(in the rows, 128 means zero)
The rows of T fall into 3 groups, and each row is roughly a mix of its group's hidden directions.
T (120 x 12):
[[ 73 125 138 140 130 138 154 153 130 149 100 104]
 [133  85  97 148 145 153  99 157 150 123 137 129]
 [160 158 129 136 105  91 125 118 112 122 169 149]
 [172 148 125 158 147 139 134  96 140 101 152 142]
 [171 147 160 121 137 131 148 104 117 125 167 148]
 [130 131 140 152  87 110 159  87 131 139 151 110]
 [ 84  96 141 112 134 156 136 157 131 162 115 130]
 [ 86 124 165 129 133 151 111 116 134 121 129  81]
 [123 124  76  99 134 104 111 126 144 115 105  97]
 [103 112 172 113 111  91  99 129 101 127 129 140]
 [135  88 132 134 101 133 159 111 107 126  96 162]
 [116 119  92 141  93  92 135 116 119 126  90 106]
 [179 123  92 149 101 138 156 124 129 114 131 143]
 [140 113 159 119 144 180 107 118 143 105 111 149]
 [148 148 150  83 129 102 107  97 151 111 124 112]
 [ 93 112 133  85  89 126 139 101 148 131 118 112]
 [158 134 142 130 138 126 174 117 155  91 145 102]
 [167 161 104 131 122 118 161 105 125 126 166 127]
 [110 159  95 134 155 144 115 155 155 137 151 100]
 [ 99 106 161 103 129 123 118 137 129 162  88 149]
 [ 97 137 100  99 128 147 116 154 151 142 120  86]
 [ 80 107 144 174 122 139 143 134 113 110 119 146]
 [138 137  99 120 135  77 158 149 137 148 124 100]
 [141 163 106 110  99 147 104 151 119 158 154 145]
 [128 181 153 128 128 125 109 126  85 134 108 147]
 [154 162 125 124 105 165 123 111 110 122 173 125]
 [160  96  92 149 147 140 100 107 120 112 152 120]
 [117 144 177 117 135 100 126 115 123 148 136  83]
 [142 152 126  83 112 150  99  95 113 129 115 153]
 [138 132  83 110 117 164  83 126 142 114 137 134]
 [132 148 143  99 119 181 143 148 124 150 132 158]
 [148 141  64 132 117 142 114 107 124 109 148 121]
 [113 138 110 129 127 146  95 103 123 126 149  71]
 [118 120 150 120  93  78 115 138 163 108 134 135]
 [174 157 109 151 120  95 129 112 142 100 140 126]
 [130 148 169  78 135 150 114 137 102 137 137 141]
 [113 158  93 148 154 131 134 162 140 148 163 122]
 [128  84 107 113 123 109 128 100 103  97  97 117]
 [113 130 103 132 160 118 123 117  84 153 127  86]
 [143 134 133 107 134 104  95  82 141  96 135 101]
 [127 123  84 156 119 161 144 141 127 121 106 168]
 [158 144 120  83 130 102 111 102 113 151 106 147]
 [135  80 105 131 161 114 110 146 129 158 101 135]
 [152 122 147 142  86  95 158 106 132 150 117 146]
 [158 150  93 104 116  95 101 107 114 137 129 150]
 [112 104  92 139 149 145 134 138  90 159 125  98]
 [139 120  99 144 150 189 116 141 140 116 117 143]
 [128  99 138  92 103 133 136 162  94 114 136 158]
 [147 170 102 114  92 132 105 122 115 128 156 154]
 [132  93 154  81 139 136  98 134 144 110 151 121]
 [159 150 124 125 157 115 137 118  72 148 115 131]
 [159 125 101 112 136 167 166 157 143 143 120 139]
 [117 102 146  93 143 164 143 149 106 143 138 160]
 [107  98 126 172 142 132 154 172 134 141 134 117]
 [113  98  87 169 123  95 121 133 146 114 118 116]
 [ 80 113 135 128 129 144 121 167 134 160  98 130]
 [115 157  95 123 134  97  84 137 109 109 120 106]
 [ 86 101 121 170 134 129 142 168 126 142 118 131]
 [162 154 125 164 137 123 161 101 106 154 137 119]
 [126 159 150 112 113 125 170 125  99 171 132 126]
 [127 129 158 146 164 127  85 135 110 143 100 156]
 [171 136  88 127 138 132 105 111  98 101 111 137]
 [ 91  80 118 127  93 138 118 111 143 142 109 117]
 [104 143 141 156 149  83 123 126  85 141 115 121]
 [157 124 102 132 123 147 111 138  93 160 141 170]
 [115 131 142 107  97  69 139 125 156 125 134 113]
 [113 149 158 100 157 122 128 165 167 133 119 142]
 [128 134 112 157 121 161 163 135 145  93 157 104]
 [149 114 143  92 133 133 106 149 150 137 107 175]
 [137 148 139 139 109 131 132 118 194 102 139 137]
 [113 139 180 104 127  87 122 142 137 153 112 129]
 [ 99 137 175 156 124 124 169 120 112 119 136 108]
 [108 183 120 119 134 160 106 157 126 145 116 126]
 [162 113 136 129 126 129 124 105  97  94 124 176]
 [112 119 163 127 109  74  96 113 128 133 112 135]
 [153 148 120 149 135  90 132  82 106 106 125 110]
 [144 100 109 158 152 116 161 132 155  95 134 107]
 [130 163 127  86 160 124  97 119 144 103 107 129]
 [103 170 133 104 141 166 131 151 123 160 121 113]
 [128 121 175 121 143 105 114  82 124 105 127 104]
 [138  97 106 113 115 125 136 139  62 133 128 131]
 [125 122 134 163 124 134 166 176 119 153 144 147]
 [109  94 156 153 155 119 157 103 110 117 101 119]
 [120 137  93 142 112 167 142 174 149 129 146 125]
 [123 113 154 113 144 119 121 169  81 144 122 155]
 [136  98 122 108 112  95 107 150  81 114 120 145]
 [ 76 121 167 151 114 129 119 152 146 107 129 134]
 [155 153  77  97 121 147 138 130 118 157 118 132]
 [124 140 174 155 129 106  85 105 117 114 137 142]
 [160 104 130 154 147 117 132  91 113  91 133 152]
 [144 120 153 177 149 101 150  97 138 130 145 120]
 [132 160 157 112 166 178 112 121 129 123 129 127]
 [112  98 132 137 153 180 143 119 132 120 112  94]
 [126  90 124 173  90 105 130 111 119 150 126 122]
 [162 130 119 142  92 122 157 129 176 116 128 148]
 [116 135 158  81 133 156 105 162 128 143 145 139]
 [109 114 163 134 140 163 119 169 144 131 131 162]
 [141 145 171 163 144 106 117  90 117 117 111 122]
 [133 136 187 127 112 107 109 121 159 141 135 105]
 [112 131 121 141 111 106 148 108 145 146 102  72]
 [140 134  97 126 115  77  95 141 134 131 131 163]
 [123 171 140 141 145 147 117 142 170 147 149 101]
 [134  99 139 135 149  99  97 141 152 109 173 129]
 [150 116 146 171 134 116  96 113 145  93 122 153]
 [139 129 147 179 150  97 137  94 108 119 120 134]
 [108 151 137 107 117 118 159 101 174 142 130 100]
 [140 109 161 138 147 122 181 142 156 106 120 127]
 [108 103 122 187 151  95 140 125 128 133 123 124]
 [116 113 124  77 122 159 107 167 137 130 142 141]
 [110 111 103 154 131 157 175 132 153 152 117 117]
 [111 134 152 115 133  90 101 128  76 127 107 131]
 [119  80 139 160 103 115 124 150 152 132 120 160]
 [133  87 135 131 160  97  95  97 115 129 107 124]
 [128 101 114 138  74 129 116 103 134  91 147 125]
 [153 176 136 117 163 138 137 143 161 111 130 144]
 [ 97 124 153  89 141 139 155 155 101 154 139 124]
 [181 142 142 134 112 112 143 139 121 111 130 173]
 [146 155 103 147 172 165 121 117 104 121 139 114]
 [166 166  99 116 147  92 125 128 129 100 131 118]
 [120 119 138  81 103 135 181 143 127 145 131 134]]

One row of each group comes first, with its name. Which group is each row after those in?
[154  95  92 112 102 131 129 140 136 121  89 155]
G
[ 99 134 105 161 141 147 138 136 166 146 111  93]
B
[141 122 167 135 135  81 114  90 105 119 135 138]
C

[173 125 113 154 110 127 105 101 106 101 120 153]
G
[156 157 154 138 143 113 163 137  91 146 149 139]
G
[108 118 160 149 121  95  83 132 110 107 152 128]
G
[148 154 134 142 100  96 124 119 123  99 166 158]
C
[ 98 158 148 102 156 128 157 140 146 149 146 101]
G
[127 143 158 161 123 145 139 118 186 137 130 143]
G
[102 101 117 172 122  98 148 133 151 148 118 105]
B
[143  95 118 145 138 127 125 172 125 155 127 172]
C
[101 128 125  82  92 115 114 162 120 150 119 117]
B
[138 142 154  99 122 116 180 133 125 165 114 143]
G
[124  98 104 139  93  94 161 146 136 145 139 106]
G
